[[-8.18 -0.06]
 [ 1.77 -3.61]
 [ 1.35 -4.65]
 [-1.85  1.36]
 [ 0.58 -5.26]]
|
[[-0.06 -8.18]
 [-3.61  1.77]
 [-4.65  1.35]
 [ 1.36 -1.85]
 [-5.26  0.58]]

[[ 3.78 -3.14  1.24 -2.93  1.04  5.19 -4.44  3.10]
 [ 1.69 -0.56 -3.38 -4.83  2.03 -7.03 -1.81  2.20]
 [-2.75  1.53  2.64  5.30 -2.17  4.65  3.08 -3.00]
 [-1.89  0.95  2.28  4.05 -1.67  4.29  2.09 -2.15]
 [ 0.63  0.20 -3.18 -3.51  1.52 -7.18 -0.59  1.22]]
|
[[-3.14  1.24 -2.93  1.04  5.19 -4.44  3.10  3.78]
 [-0.56 -3.38 -4.83  2.03 -7.03 -1.81  2.20  1.69]
 [ 1.53  2.64  5.30 -2.17  4.65  3.08 -3.00 -2.75]
 [ 0.95  2.28  4.05 -1.67  4.29  2.09 -2.15 -1.89]
 [ 0.20 -3.18 -3.51  1.52 -7.18 -0.59  1.22  0.63]]

[[-5.21 -0.75 -2.08  0.36  0.27 -4.39  1.37 -2.07 -2.85]
 [ 4.36  1.83  3.76  1.79 -0.69  3.62  0.81  4.80  0.22]
 [ 7.40 -0.10  3.82  0.66 -0.17  6.35 -1.08  2.67  1.57]
 [ 3.74  1.96  3.83  1.03 -2.19  3.47 -1.39  4.54 -0.70]
 [ 2.91  3.51  0.32  4.58  3.48 -0.27  6.49  2.62  1.48]]
|
[[-0.75 -2.08  0.36  0.27 -4.39  1.37 -2.07 -2.85 -5.21]
 [ 1.83  3.76  1.79 -0.69  3.62  0.81  4.80  0.22  4.36]
 [-0.10  3.82  0.66 -0.17  6.35 -1.08  2.67  1.57  7.40]
 [ 1.96  3.83  1.03 -2.19  3.47 -1.39  4.54 -0.70  3.74]
 [ 3.51  0.32  4.58  3.48 -0.27  6.49  2.62  1.48  2.91]]

[[ 4.47 -3.01 -5.43  3.85 -4.10 -2.14 -1.61]
 [-1.86 -7.42 -5.09 -7.05 -0.02 -3.00  1.48]
 [-0.64  5.28  5.14 -4.17 -5.11  3.29 -4.77]
 [-0.18  2.07 -7.69  4.48 -5.89 -3.71  0.00]
 [ 8.40 -5.34 -7.46 -1.45 -7.38  0.08 -0.75]]
|
[[-3.01 -5.43  3.85 -4.10 -2.14 -1.61  4.47]
 [-7.42 -5.09 -7.05 -0.02 -3.00  1.48 -1.86]
 [ 5.28  5.14 -4.17 -5.11  3.29 -4.77 -0.64]
 [ 2.07 -7.69  4.48 -5.89 -3.71  0.00 -0.18]
 [-5.34 -7.46 -1.45 -7.38  0.08 -0.75  8.40]]

[[-3.70  1.83  6.49]
 [-2.52  3.26  7.04]
 [-6.73 -6.95 -3.03]
 [ 2.53 -3.40 -7.10]
 [-3.06 -7.14 -6.72]
 [-6.29 -1.45  4.32]
 [ 7.18  3.54 -2.22]
 [-3.32  2.50  6.71]
 [-7.42 -5.60 -0.40]
 [-3.83  1.96  6.52]
 [-1.84  4.02  7.34]
 [ 7.22  6.31  1.48]]
|
[[ 1.83  6.49 -3.70]
 [ 3.26  7.04 -2.52]
 [-6.95 -3.03 -6.73]
 [-3.40 -7.10  2.53]
 [-7.14 -6.72 -3.06]
 [-1.45  4.32 -6.29]
 [ 3.54 -2.22  7.18]
 [ 2.50  6.71 -3.32]
 [-5.60 -0.40 -7.42]
 [ 1.96  6.52 -3.83]
 [ 4.02  7.34 -1.84]
 [ 6.31  1.48  7.22]]

[[-4.32  4.76 -1.23 -5.88  3.79]
 [-4.99 -2.69 -5.04 -0.76  3.47]
 [-6.20 -0.85  2.13  2.43  5.86]
 [-5.64  2.12  2.53 -0.41  5.49]
 [-6.16  0.73  3.38  1.76  6.08]
 [-5.04 -4.99 -6.58  0.68  3.29]
 [-4.93 -3.15 -5.91 -0.81  3.35]
 [-4.20  2.14 -4.11 -5.13  3.19]
 [-5.57  0.59  0.70 -0.19  5.14]
 [-3.65  5.53 -3.61 -8.48  2.81]]
|
[[ 4.76 -1.23 -5.88  3.79 -4.32]
 [-2.69 -5.04 -0.76  3.47 -4.99]
 [-0.85  2.13  2.43  5.86 -6.20]
 [ 2.12  2.53 -0.41  5.49 -5.64]
 [ 0.73  3.38  1.76  6.08 -6.16]
 [-4.99 -6.58  0.68  3.29 -5.04]
 [-3.15 -5.91 -0.81  3.35 -4.93]
 [ 2.14 -4.11 -5.13  3.19 -4.20]
 [ 0.59  0.70 -0.19  5.14 -5.57]
 [ 5.53 -3.61 -8.48  2.81 -3.65]]

[[-3.08  5.52  8.21  6.98  3.58]
 [ 0.22 -3.53 -8.41  3.30  7.92]
 [ 6.14 -0.45 -2.58 -1.49  7.23]
 [-6.50 -5.65  8.77  2.91  6.94]
 [-3.10  3.94  0.97  8.14  0.76]
 [ 4.80  3.64 -2.85 -2.20 -4.39]
 [ 0.71  4.81 -0.40 -3.54  1.77]
 [-3.27  8.77 -3.62 -5.13 -3.70]]
|
[[ 5.52  8.21  6.98  3.58 -3.08]
 [-3.53 -8.41  3.30  7.92  0.22]
 [-0.45 -2.58 -1.49  7.23  6.14]
 [-5.65  8.77  2.91  6.94 -6.50]
 [ 3.94  0.97  8.14  0.76 -3.10]
 [ 3.64 -2.85 -2.20 -4.39  4.80]
 [ 4.81 -0.40 -3.54  1.77  0.71]
 [ 8.77 -3.62 -5.13 -3.70 -3.27]]
